The rows of T fall into 3 groups, and each row is roughly a mix of its group's hidden directions.
T:
[[-13 -10   3 -62  13 -10 -27  35  -5  17]
 [ 29 -32   2  22 -28   9 -49  22  16 -19]
 [ 18  -3 -14  17 -20 -20 -30  54 -19  29]
 [  5 -10   2   5  -9  15 -61  36   7 -33]
 [ 17  34 -27  49 -38   7   4  21 -12   0]
 [ 22  12  -5  21 -32  14 -44  39  -2 -30]
 [ 17  30  -4  53 -24  10 -23  32 -13 -13]
 [ 29 -54  26 -10  -3 -13 -38  17  -3  16]
 [ -1  33 -26  28 -16 -14  54 -24   9   5]
 [-20   4 -26  -8 -17 -12  52  26  -5  41]
 [  4  34  29  13 -16  19 -46  37  -7 -16]
 [ -7  -7 -20  -4  -3 -17  27  11 -30  64]
 [ 11 -35  43 -29  24  -4 -43   9  -2   9]
 [-24  36  17 -40  14 -27  18 -14 -18  33]
 [ 18  51  -8  31  -8  -5 -30  12  -3 -39]
 [-45  18  -6  17  19  -5  44 -23   0  34]
 [ 28 -16 -41  37 -45  15   9  11   1  -8]
 [-27 -18  34 -25  35   6 -50  -7   2  -3]
 [-10  -7  11 -27 -18 -22   2  43 -31  45]
 [ -4  22 -55   8 -10   0   2  31 -17  42]
 [ 24  21 -42  26 -45  -1  25  17   2 -13]
 [ 10  31 -24  23 -29  21  52 -13  -3 -18]
 [ -1 -45 -19 -36  21 -22 -27  30 -19  10]
 [  5 -43  34  22  -5  -3 -49  22  17   2]
 [-25 -28   0 -17  10 -12 -10  -5 -25  63]
 [-16 -36  23 -46  30   2 -28 -24  11  -9]
 [  1  50  21 -13 -33  24 -16  35   2 -19]
 [-23   1  -8 -15  23   5  43 -55  15 -13]
 [ 21  12  15  17 -28  37  11  24   4 -51]
 [ -9 -32  44  22   9 -35 -34  13  -9  21]
 [ 10   3  -1  32 -14  14 -58  -5   3 -42]
 [ 15 -29  10  -7  -7  15 -52  44 -22  -5]
 [ -9 -19 -16  -9 -30  -5  20  31 -19  57]
 [  3 -42   9 -34 -10  -1  44  -8  -9  38]
 [-36  -8   1 -20  49   6  15 -46   6 -10]
 [ 22  -8 -25  30 -39  -4  23  28 -32  25]
 [  9   2  14   9  -1  -2 -69  37 -12  -1]
 [ 28  32 -39  30 -24   3  34  -2   1 -26]
 [ 18 -43  26  -8   9   2 -58   4   0 -18]
 [-11  41 -27 -34  23  14  40 -23   5 -10]
 [ 23  36   2  34 -35  28   7  -3  16 -37]
 [  4   9 -56   5  -4   2  10 -54   7  16]
 [-19 -13  11 -32  16 -15  35 -21  -8  53]
 [ 47 -19 -20  15 -27   0  41 -21   8 -22]
 [ 15  48 -32 -32  10   2  12 -16   8 -40]
 [ -1 -23 -22 -12  -8  -6  -2  36 -34  55]
 [ 22  20   8  16 -25  31   6 -17  11 -58]
 [-10  26 -15 -16 -12  51  44 -25  -3   1]
 [-23  30 -18 -17  28   4  47 -39  -7  11]
 [-28   9  45 -26  25 -24   3 -32   4  30]
 [-21 -25  51  44  18  19   5 -19  -5  -2]
 [ 10  21 -37  29 -45  -4  36  14  -6  20]
 [ 19 -22  31  42 -27 -13 -23  36   3 -19]
 [  2 -45  -5 -18  36   1  28 -30  14 -33]
 [-13   8   3   9 -12 -15 -21  30 -33  60]
 [ 30  16 -39  16 -14   3 -27  37 -10 -36]
 [ 19  42 -18  45 -22  15  22  -8  -1 -30]
 [-10 -17  16 -33  20 -23  42 -29  -8  36]
 [  3 -15 -25 -31  37 -17 -52 -23   3   1]
 [ 33 -36 -20  30 -13 -19  42 -17   0  19]
 [-25 -17 -10   0  28 -29  19   5 -12  59]
 [-24  15 -10  36  40 -22 -25   8 -22  36]
 [ 35   8 -39  29 -33   8  22  16  -3 -32]
 [ 28 -22 -42  36 -39  24  -2   4  13 -10]
 [-18 -10  -9 -12  14 -50  -1  -1 -14  56]
 [-59   0  11   2  33  -7  -1 -28   3  34]
 [ 28  14  18  28 -18   1  -7  21  20 -58]
 [ 18 -21  -9   8 -16  11 -46  51 -25  -2]
 [ 16 -15 -46 -24  24 -30 -43  -4  -4  -4]
 [ 19   4  -8  19 -33  58   7 -13   0 -34]
 [  0  56   1  43 -13  26  10 -18  15 -12]
 [  8  42 -17  52 -28   1  17  24 -12   8]
 [ 28  33  13 -15 -53  19  21  19  10 -19]
 [ -3  11 -55 -16  11 -25  45 -14  -2  17]
 [ 28 -20 -14  38 -51 -10  -8  33  -4   0]
 [ 14  18 -27   9  13  26   3 -40  29 -46]
 [ 27  20 -32  29 -10   2 -19  21  -1 -52]
 [ -4  19 -32 -28  27  -2 -13 -59  -8   3]
 [-22   7 -12 -21  10 -40  23  -2 -19  54]
 [ 11  13  43 -50  22  16  33   9   0  -5]
 [  3  23 -24  -7 -31  10 -20  43 -16  44]
 [ 28  19  -1  27 -25  13 -31  22   2 -50]
 [ 29  15 -44  16  -5  12  -4 -28  13 -47]
 [ -4  15 -31  12  -3  20  24 -37  11 -53]
 [  5  11  11 -17 -13  28 -43   6   8 -56]
 [ 28  11  -8  48 -45  14  -1  21  -6 -26]
 [  9  16  20  15  37  -8 -58 -28  -3 -10]
 [ 21 -14  18  38 -35   9   1  45  11 -27]
 [ 20  31 -25 -17   1  29   5  -9  24 -53]
 [ 46 -38  40   5 -33   7 -13   9   7  -7]
 [ 47 -10  27 -32  -6 -12  41 -22  10  14]
 [-13 -35 -46 -19  35 -30   6 -14  -5  18]
 [-13  42   9  11 -13 -10  64  -8  -6   6]
 [ 19  40  36   6 -28   2  -4  43  -9  25]
 [ 20  -3   3  20 -22  22 -50  39  -9 -28]
 [-21   4  61  -7  16 -30   1  26 -20  14]
 [ -5 -44   0 -25  43  -3  25 -32  11 -20]
 [-13  27 -13  20   5 -13  70  -4   9   1]
 [ 17  -7 -34   6  -8   9 -45  44  -5 -32]
 [ 28  24  -2  26 -36  20 -17  15  12 -48]
 [-29  15  39 -33  46 -23  -8 -12  -5  12]
 [-26 -15  64  -2   9  38  -4   4   1  10]
 [ 19   0  21  28   2  18 -18   6  30 -59]
 [ -9 -10 -17  -7  -2 -13  24  12 -30  66]
 [-11  43 -31  13 -18 -13  34  26 -10  33]
 [  0 -23  34 -18  29  17 -48   1   6 -34]
 [ 14  35 -32  40 -41   2  23  18  -4  -5]
 [-25 -15  42 -33  36   7 -37  -9   7  10]]

Here is one row of each group, with its name. Which group are the others in?
[ 30  20 -30  35 -28  11   6  11   7 -46]
R
[-28  20  34 -40  47 -14  -4 -15  -2   7]
L
[ 13 -46  10 -33   6  -2 -52  14   1 -16]
D

[ 17   6 -29  34 -16 -19 -21  49 -21  22]
D
[-26  -6  -9 -21  36 -38  19 -16 -14  43]
R
[-22 -13   8   1  27 -57   6  14  -3  42]
L
[-30  63  10 -15  -7  22 -16  18   1 -16]
D
[-16 -17 -14  35  14  20 -13 -41   7 -47]
D
[-18   5 -31 -34  57   8  19 -10  20  -8]
L
[-16 -11 -21 -21 -24 -15  53   9   5  42]
D
[-26  10  40 -30  26 -27   6 -30   2  32]
R
[  4 -36   0 -49  35 -21  -8  -8   9 -33]
R
[ -6  -4 -18  -2  -6 -17  32   7 -30  62]
R
[ 11  18  13  51 -44  10  11  12 -23  24]
R
